(in the rows, 128 means zero)
One turn or mirror swaps these rows in pairs. Which row does each one swap with?
Q665: [147 142 145 147 130 166 151 142 133 104 150 180 141 184 123 142 105 129
  97 119 125 138 116 136 137  99 145  82]
Q475: [127 155 147 133 131 167 115 173 136 132 114 182 126 151 132 140 123 142
 107 109  84 119 140 137 100  73 138 112]
Q225: [181 140 158 133 113 149 142 147 130 132 130 164 141 161 100 161 143  88
 134 148 120 154 119 132 106 157 149 160]
Q872: [145 126 102 165 138 153 151 118 125  97 146 114 149 159 150 120 114 157
 131 133 150 147 123 121 149 128 117 108]
Q483: [155 129 112 171 133 156 157 114 131 100 155 136 152 173 136 129 109 142
 125 134 143 143 113 125 159 126 122 100]
Q637: [142 157 121 132 115 182 136 128 112 113 120 166  97 167 106 134 102 138
 110 172 110 155 113 153 164 111 110 132]
Q910: [154 117  98 124 151 161 132 156 159  82 121 132 128 169 100 128 119 135
  82 183 104 123 137 116 122 106 147 146]
Q49: [135 125 122 128 145 135 140 121 158 100 156 112 112 158 141 156 105 160
  93 126 105 181 165 146 124 106 118 120]
Q238: [184 128 119 136 138 101 147 146 123 142 111 189  99 163 143 130 110 142
 114 153 105 132 146 141 116 108 177 115]
Q608: [103 114 125  87 129 148 130 139 115 116 114 156 157 124 132 150 144 162
 117 151 103 117 132 159 125 130 106 135]
Q87: [131 119 129 159 118 119 157 119 146  99 114 120 124 142 129 145 141 114
 148 106 120 134 138 101 110 148 156 155]
Q322: [125 159 135 113 103 110 141 145  96 100 106 187 112 174 118 146 148 146
 118 116 111 147 118 162 126 129 160 114]
Q820: [144 144 122 104 126 152 143 151 132 142 137 158 126 165 115 142 129 115
  95 187  94 102 155 163 109 153 153 143]
Q118: [153 130 128 159 120 124 161 124 149 107 109 116 135 145 119 153 134 103
 151 114 121 143 133 103 110 156 169 162]
Q438: [143 123 109 145 117  85 128 160 124 117  80 127 138 137  96 133 136 141
 125 126 110 162 150 149  85 133 156 161]
Q486: [118 109 117  79 135 138 135 134 123 105 108 149 143 140 136 148 131 172
 101 148 103 113 127 157 127 121 113 131]
Q550: [ 96 118 140 131 113 126 146 125 124 105 121 148 130 150 135 133 178 131
 144 123 123 118 126  98 121 118 162 134]
Q400: [152 111 120 161 105 117 128 147 129 105 103 140 120 181 141  91 116 143
 137 155 127 134 158 171 140 144 132 140]
Q281: [138 183 137 159 136 159 116 142 131 136 155 117 145 131 106 163 119 112
 110  96 100 151 126 129 125 139 142 136]
Q490: [123 168 138 137 113 146 130 141 113 153 150 138 163 124 111 152 122 115
 122 114 137 134 110 138 113 117 110 158]
Q516: [160 115 152 175 155 126 120 156 121 125  99 176 115 149 127 103 111 122
 135 144  93 148 133 106 142 124 162 139]
Q894: [106 114 143 139 120 123 148 127 131 110 114 137 123 141 149 143 162 128
 149 109 125 124 127  98 111 140 168 143]
Q460: [144 112 134 152  82 114 117 142 122 125  99 142 111 171 155  99 110 145
 129 134 125 114 140 170 122 124 123 146]
Q804: [152 126 119 141 109  76 130 154 116 124  91 143 137 132 101 136 143 144
 134 112 109 154 148 146  90 144 161 148]
Q245: [154 127  99 150 133 145 122 151 113 141 105 150 129 120 121 144  86 141
 106 155 119 134 167 128 102 124 116 189]
Q588: [149 123 122 160 127 119 113 155 129 105 113 124 120 178 124  84 129 139
 147 161 124 143 146 160 135 162 128 138]
Q772: [154 131 116 117 150 144 143 128 139 110 162 109 131 168 127 147 112 146
  86 144 112 192 160 134 135  92 117 128]
Q830: [157 130 128 171 151 132 115 153 124 134 105 178 116 131 124  94 120 124
 139 140 100 166 137  99 142 112 157 141]
Q596: [110 116 139 143 113 122 154 119 134  97 109 129 129 141 133 152 156 131
 147 101 121 125 132 109 108 142 162 144]
Q449: [149 107 105 107 138 124 135 142 162  85 101 129 115 157 119 138 115 151
  83 173  83 126 141 150 117 100 158 133]
Q154: [108 148 135 130 111  94 133 142  99 116  91 179 125 160 114 150 153 139
 121 110  96 154 135 157 117 134 168 116]
Q161: [127 132 152 106 112 150 120 124 136 110 145 144 119 171 118 166 127 176
 103 114 112 162 150 183 118 118 107 132]
Q631: [148 149 105 125 154 107 145 170  88 145 121 138 125 154 112 116 173 146
 144 152 137 134 137 140 109 127 140 127]
Q703: [133 177 132 156 134 158 121 140 126 144 156 116 148 124 108 157 126 111
 105  92 107 153 128 125 136 126 142 143]
Q636: [157 112  96 122 141 160 138 156 154  87 120 135 123 168  96 125 114 133
  92 187 105 120 135 115 122 106 145 155]
Q125: [138 132 133 139  81 121 138 139 108 130 110 154 138 159 159 101 108 140
 139 126 135 106 122 161 119 113 105 146]
Q12: [149 127  94 119 139 135 120 161 106 136 107 149 137 119 120 135  94 147
 101 140 118 122 174 132 101 130 114 180]
Q179: [162 124 132 149 129 111 121 162 135 146 136 126 134 148  77 126 144 131
 128 163 105 188 123 175 109 110 136 152]
Q383: [155 129 106 107 150 151 145 154 113 134 146 138 140 164 133 128 144 138
  96 174 135 185 140 119 129  83 115 127]
Q392: [159 152 137 141  86 147 133 137 124 122 110 179 116 167 144 174 143 135
 119 110  90 144 147 133 127 144 180 123]
Q465: [160 129 134 160 118 131 161 127 138 112 118 122 145 153 103 154 144  95
 153 121 121 145 128 103 113 155 159 157]
Q408: [155 141 111 146 134 168 125 140 106 135 102 141 104 140 112 132  87 156
  99 161 109 151 152 141 137 110  97 180]
Q794: [142 178 131 155 131 162 118 132 141 129 150 124 133 132 111 170 122 108
 106  99  94 155 132 131 132 139 159 135]
Q175: [111  96 152 122 114 129 141 122 145 104 128 157 129 166 137 128 170 133
 138 146 108 125 122 107 129 116 174 116]
Q283: [105 127 134 109 130 150 121 149  87 124 118 160 164 116 118 131 165 150
 138 137 120 134 118 134 117 139 108 146]
Q947: [146 116 110 103 121 139 118 142 101 118 130 132 156 134 173 135 141 183
 111 127 124 143 159 123 133 122 109 140]
Q891: [124 154 136 144 112 141 138 142 106 155 146 136 172 123 119 137 120 128
 128 115 151 132 105 134 115 110  98 155]
Q603: [151 112  91  99 127 136 136 134 153  90 113 142 122 151 125 147 110 166
  78 166  90 120 149 146 121  97 144 125]
Q406: [153 119 111 112 149 142 150 149 122 125 145 130 137 169 138 147 135 124
  92 177 135 196 151 122 144  91 121 129]
Q212: [126 134 135 133 132 158  94 178 141 123  92 156 110 149 131 136 127 149
 103 108  85 115 156 134 101  83 142 131]
Q244: [147 152 151 146 128 155 146 142 136 114 158 179 143 179 129 143 103 127
 102 134 116 131 106 130 139  86 141  90]
Q659: [149 141 127 101 139 162 140 155 134 134 141 153 119 167 103 145 125 129
  99 180 100 115 150 174 116 153 156 122]
Q948: [149 123  97 116 134 125 126 158 105 152 110 153 138 126 127 146 102 147
 106 148 120 113 175 138  83 129 123 174]
Q732: [130 139 130 143 100 143 141 137  99 153 124 145 157 132 133 141 116 133
 122 111 155 115 100 143 112 115  92 149]
Q248: [147 112 105 124 133 156 148 160 136  93 126 131 126 173  77 116 131 119
  98 178 124 127 122 111 114 107 157 157]
Q925: [127 156 129 140 118 135 127 138 112 157 144 127 165 113 127 148 134 117
 129 115 137 126 107 138 122 112  99 153]
Q569: [129 149 134 138  93 132 144 135 107 141 128 147 156 130 129 136 123 136
 127 117 154 119 102 147 125 103  94 153]
Q332: [122 142 139 105 105 138 126 130 114 114 145 134 115 162  95 164 136 171
 112 108 127 159 151 168 101 117 101 161]
Q107: [131 159 105 132 159 179 115 170 144 129 101 123  90 147  98 126 145 140
 112 145  86 140 155 143 130 113 148 144]
Q526: [118 123 136 111 126 131 133 117 146  96 149 126 113 165 142 167 118 173
  92 116 101 165 160 160 124 110 118 124]
Q379: [155 125 117 165 134 153 159 122 124  97 156 137 139 177 138 125 112 145
 128 138 148 144 106 126 148 116 122  95]
Q918: [151 125 113 126 156 135 146 128 154 107 151 110 134 161 135 156 112 143
  84 142 106 195 156 130 127 103 120 132]
Q863: [155 129 129 156 125 126 168 127 141 103 109 120 138 155 119 160 138  95
 136 117 121 163 130 106 110 152 162 157]
Q16: [182 121 113 138 143 108 141 153 127 143 102 191  98 165 145 126 109 146
 125 146 100 144 151 133 121 102 170 113]
Q869: [164 146 109 122 161 107 153 175  97 144 120 154 121 162 114 114 167 161
 139 143 132 149 142 147 107 121 133 123]
Q402: [128 175 139 150 126 164 116 145 126 144 157 120 145 119 102 158 126 103
 109 100 105 147 124 130 123 126 139 145]
Q921: [165 143 107 147 125 172 121 132 124 126 110 159 109 145 111 129  73 143
 107 159 113 148 151 143 137 122 100 178]
Q960: [152 129 100 117 130 130 119 158 114 149 108 153 132 128 124 143  93 139
 114 146 116 116 177 129  96 133 120 184]
Q773: [133 150 160 140 129 154 130 158 137 111 146 197 148 164 126 143 112 123
  92 120 105 128 121 131 128  81 149  95]
Q71: [185 120 125 158 150 110 139 152 133 131 102 182  97 148 141 113  96 133
 114 149 105 152 142 124 132 109 181 128]
Q374: [165 128 124 156 122  94 126 163 133 151 110 132 127 146  86 118 141 132
 133 143 110 190 131 157 108 122 145 155]
Q96: [129 160 140 115 108 151 136 130 105 102 127 190 109 186 114 145 131 142
 101 143  98 150 110 169 144 116 144 104]
Q27: [121 145 150 148 147 147 110 162 101 129 118 165 153 119 106 105 139 121
 148 142 114 159 118 112 138 141 126 144]
Q349: [121 135 140 118 121 144 128 126 137 107 153 138 107 171 138 174 111 175
  92 120 118 171 160 165 119 111 110 128]
Q598: [149 127 110 169 135 154 157 120 127 104 148 120 149 165 147 123 111 152
 126 137 149 144 113 124 151 118 122 100]
Q348: [183 133 146 134 127 145 156 150 136 123 120 144 142 163 102 176 146  83
 132 140 129 158 124 122 118 151 148 172]
Q854: [133 145 119 137 157 167 107 177 145 124  99 134 100 136 113 137 143 143
 110 125  76 129 168 141 121 101 147 155]
Q929: [147 142 141 150 138 155 157 137 135 109 158 179 144 172 135 138 114 131
 113 136 133 136 101 134 141  86 139  84]
Q705: [180 124 120 155 140 109 146 147 131 136 104 185  96 159 139 130 116 137
 126 146  95 142 139 145 133 106 176 116]
Q51: [167 135 122 164 114  97 129 155 136 145 106 124 131 146  90 119 143 130
 132 141 120 188 133 164 109 129 150 156]
Q419: [131 143 158 137 134 147 127 156 132 122 148 189 144 167 132 144 107 127
  92 122 110 127 111 129 127  81 145  85]
Q702: [145 128 112 131 149 136 137 126 155 100 152 108 128 161 133 154 101 156
  93 140 106 189 168 136 129  99 118 124]

Q438 pairs with Q449
Q96 pairs with Q283
Q804 pairs with Q603
Q631 pairs with Q659
Q550 pairs with Q161
Q820 pairs with Q869
Q27 pairs with Q637
Q322 pairs with Q608
Q947 pairs with Q392
Q125 pairs with Q475
Q332 pairs with Q175
Q248 pairs with Q179

One turn or mirror swaps these rows in pairs. Which row does each one swap with?
Q880: [128 134 117  94 189 153 129 118 142 115 148 148 133 139 145 134]
Q575: [125 110 148 110 141  99 119 152 156 160 115 128  98 151  98 163]
Q231: [106 108 163 106 144  84 160 149 128 143 112 100 124 134  98 155]
Q513: [107 145 136 146 130 135 151 123 137 106 106 120 127 135 161 116]
Q142: [123 121 141 131 124 126 137 126 140  63 101 160 110 147 129 136]
Q953: [124 124 131  56 138 103 151 134 156 121 122 105 110 139 125 146]
Q24: [113 127 129  74 143 113 108 127 157 144 123 116 123 135 100 160]
Q425: [148 123 147 107 121 135 107 127 138 138 103 133  94 157 101 153]
Q505: [127  65 173 133 148 135 135 124 134 121 109 137 142 138  79 127]
Q814: [119  89 133 175 139 116 121 128 140 131  96 122 146 130 135 138]
Q551: [117 106 119  75 158 129 126 145 134 101 121 135 122 136 161 174]
Q246: [133 159 121 109 156 143 172 114 141 158 124 130 128 137 134 152]
Q417: [137 112 113 111 124 113 140 129 165 158  94 118 108 153 133 164]
Q920: [107 100 112 118 152 161 166 129 117  80 116 125 151 133 134 122]
Q320: [120 166 119 143 143 137 137 123 131 152 110 128 124 144 138 140]
Q758: [ 86  97 156 133 166 104 189 122 126 140 122 132 140 126 132 161]
Q580: [144 121 124 167 154 136 143 123 124  75 117 136 123 136 113 168]
Q4: [130 101 138 147 154 139 163 130 134 133 123 132 128 144  62 111]
Q725: [141 150 131 117 157 133 173 128 140 129 119 143 131 143  67 147]
Q476: [172  73 132 119 164 139 122 113 152 109 132 131 150 127 127 123]
Q536: [137  89 124 142 115 117 119 118 121 100 109 133  92 148 145 148]
Q509: [ 86 100 126 132 145 132 157 109 119 107 122 137 134 138  65 128]
Q521: [106 103 127 109 147 123 195 111 139  80 122 140 127 139  90 129]
Q307: [155 104 149 118 165 118 116 142 127 113 128  80 136 116 136 153]
Q210: [ 68 102 133 133 149 123 144 130 128  97 123 126 126 140 161 136]
Q112: [133 106 157 104 201 117 141 121 127 114 149 157 126 121 148 147]
Q646: [150  96 163  79 165 124 123 132 130  96 133 118 133 119 132 113]
Q286: [112 129 134 105 159 171 176 110 128  98 126 158 148 142 121 135]
Q357: [137  63 124 129 170 125 179 110 121 135 122 134 128 136  90 128]
Q324: [164 106 117 134 175 131 111 116 110 147 133 146 115 128 125 149]
Q842: [107  91 155 136 193 104 148 126 118 145 136 143 148 120 129 152]
Q600: [137  76 131 123 144 130 153 126 125 135 134 128 130 124  73  98]
Q215: [128 106 124 114 114  99 122 140 167 142 109 152 101 141 106 161]
Q442: [139  79 128 125 145 132 174 119 126  62 120 129 131 134 109 121]
Q480: [109 119 143 133 137 169 173 112 110 125 129 104 135 150  94 149]
Q722: [ 89 110 159  76 143 119 146 135 124 122 117 116 125 136 160 164]
Q412: [157 108 131  77 133 111 128 138 154  96 116 116 107 139 148 157]
Q203: [115 110 161  96 155 132 141 127 154 140 132 123 138 148 115 202]

Q112 pairs with Q513
Q722 pairs with Q286
Q320 pairs with Q842
Q580 pairs with Q307

One turn or mirror swaps these rows in pairs. Which row does each one swap with?
Q787: [160 149 156 118 163 122 137  92 138 104 141 156 124 103 124 120  99]
Q478: [186 117 107 168 141 104 123 112 141 133 129 107 130 122 165 141 113]
Q162: [149 106 128 145 136 163 127 151 135 147 123 165 128 131 137 162  87]
Q735: [156 120 148 133 111 158 128 121 147 101 140 147 134 121 143 156  77]
Q451: [130 136 139  91 143 155 178 109 113 123 157 140 138 117 135 124 123]
Q89: [124 122  93 149 140 106 136 120 127 109 129 172 137 131 150  88 107]
Q336: [121 121  90 147 140 111 140 115 127 109 124 161 141 129 155  89 104]
Q9: [135 130 115 153 164  94 102 121 143 130 130 128 133 152 163 165 139]
Q108: [131 142 143 111 125 149 108 133 158 133 146 109 168 160 107 123 106]
Q196: [135 143 143 153 137 118 164 100 163  92 128 130 138 107 118 117 134]
Q560: [134 168 112 110 149 169 140 115 149 133 131 152 134 119 112 135  96]
Q949: [144 154 124 110 119 100  72 106 136 132 131 114 141 123 121 118 125]
Q459: [131 119 106  93 134 137 161 121 122 151 165 125 152 161 124 131 139]
Q817: [115 111 112 147 133 109 133 130 120 111 120 171 135 127 138  80 118]
Q992: [125 143 138 156 151 133 159 116 151  98 131 140 136 109 113 115 154]
Q116: [192 107 113 145 148 116 109 122 139 152 131 127 123 117 175 146 116]
Q512: [143 119 122 157 145 141 112 166 112 124 122 108 109 154 140 137  88]
Q488: [142 161 124 119 117  94  74 115 128 129 124 119 140 118 123 124 117]
Q855: [143 160 115 127 114  96  77 112 134 132 130 115 135 124 121 115 123]
Q851: [139 112 115  93 154 139 174 121 127 140 166 129 138 153 141 129 142]
Q561: [140 125 113 159 168 115  95 124 138 131 140 119 142 154 146 155 161]
Q36: [131 127 126  88 158 131 132 136 135 135 128 106 106 137 174 145  94]
Q426: [141 122 108 153 159 116  95 128 143 139 139 110 145 158 135 162 147]
Q743: [120 115 118 156 127 104 129 126 120 116 115 172 142 126 142  81 116]
Q687: [140 116 120  87 146 143 158 119 131 145 170 128 147 157 128 127 146]
Q373: [138 143 112 117 131 102  78 102 135 148 131 121 158 139 122 103 125]
Q757: [166 141 158 117 166 119 137  99 135 107 152 153 120  98 131 116 100]
Q972: [126 110  95 148 135 108 140 121 129 109 121 172 135 130 157  88 112]
Q429: [168 135 176  98 144 163 133 120 136 103 154 141 134 130 123 138 108]
Q973: [141 135 106 100 127 106  93 104 135 151 136 125 161 149 115 120 142]
Q34: [138 127 141  93 162 147 126 130 139 141 146  97 118 122 109 121  92]
Q941: [116 133 140 149 153 133 165 121 150  97 124 147 132 110 112 115 146]
Q553: [140 128 141  89 168 151 133 129 140 140 142  99 119 130 111 127  89]
Q895: [133 118 155 133 101 130 133 151  96 130 146 154 131 142 115 155 138]
Q127: [152 121 163 136 106 131 120 150 109 128 151 143 127 136 122 171 141]
Q26: [184 107 110 146 149 113 111 124 134 148 116 113 121 131 175 140 110]
Q809: [150 157 142 127 169 102 143  94 137 111 142 156 116  96 139 134 111]
Q566: [158 108 139 138 116 138 107 142  94 136 147 120 132 143 157 171 118]
Q473: [129 108 130 149 124 104 135 135 111 111 116 175 136 134 128  94 129]
Q11: [169 102 125 110 150 153 137 150 127 147 121 132 121 144 178 151 122]
Q430: [149 111 162 135 106 133 130 158 106 131 145 150 130 142 122 153 143]
Q619: [147 101 122 148 136 161 125 149 136 145 127 171 127 124 138 158  87]
Q23: [103 123 131 132 138 135 143 172 135 139 107 161 131 149 154 122 114]
Q310: [139 148 112 115 123 105  72 106 139 145 137 120 153 135 117 110 131]

Q851 pairs with Q127
Q473 pairs with Q973
Q23 pairs with Q108
Q11 pairs with Q429
Q561 pairs with Q992

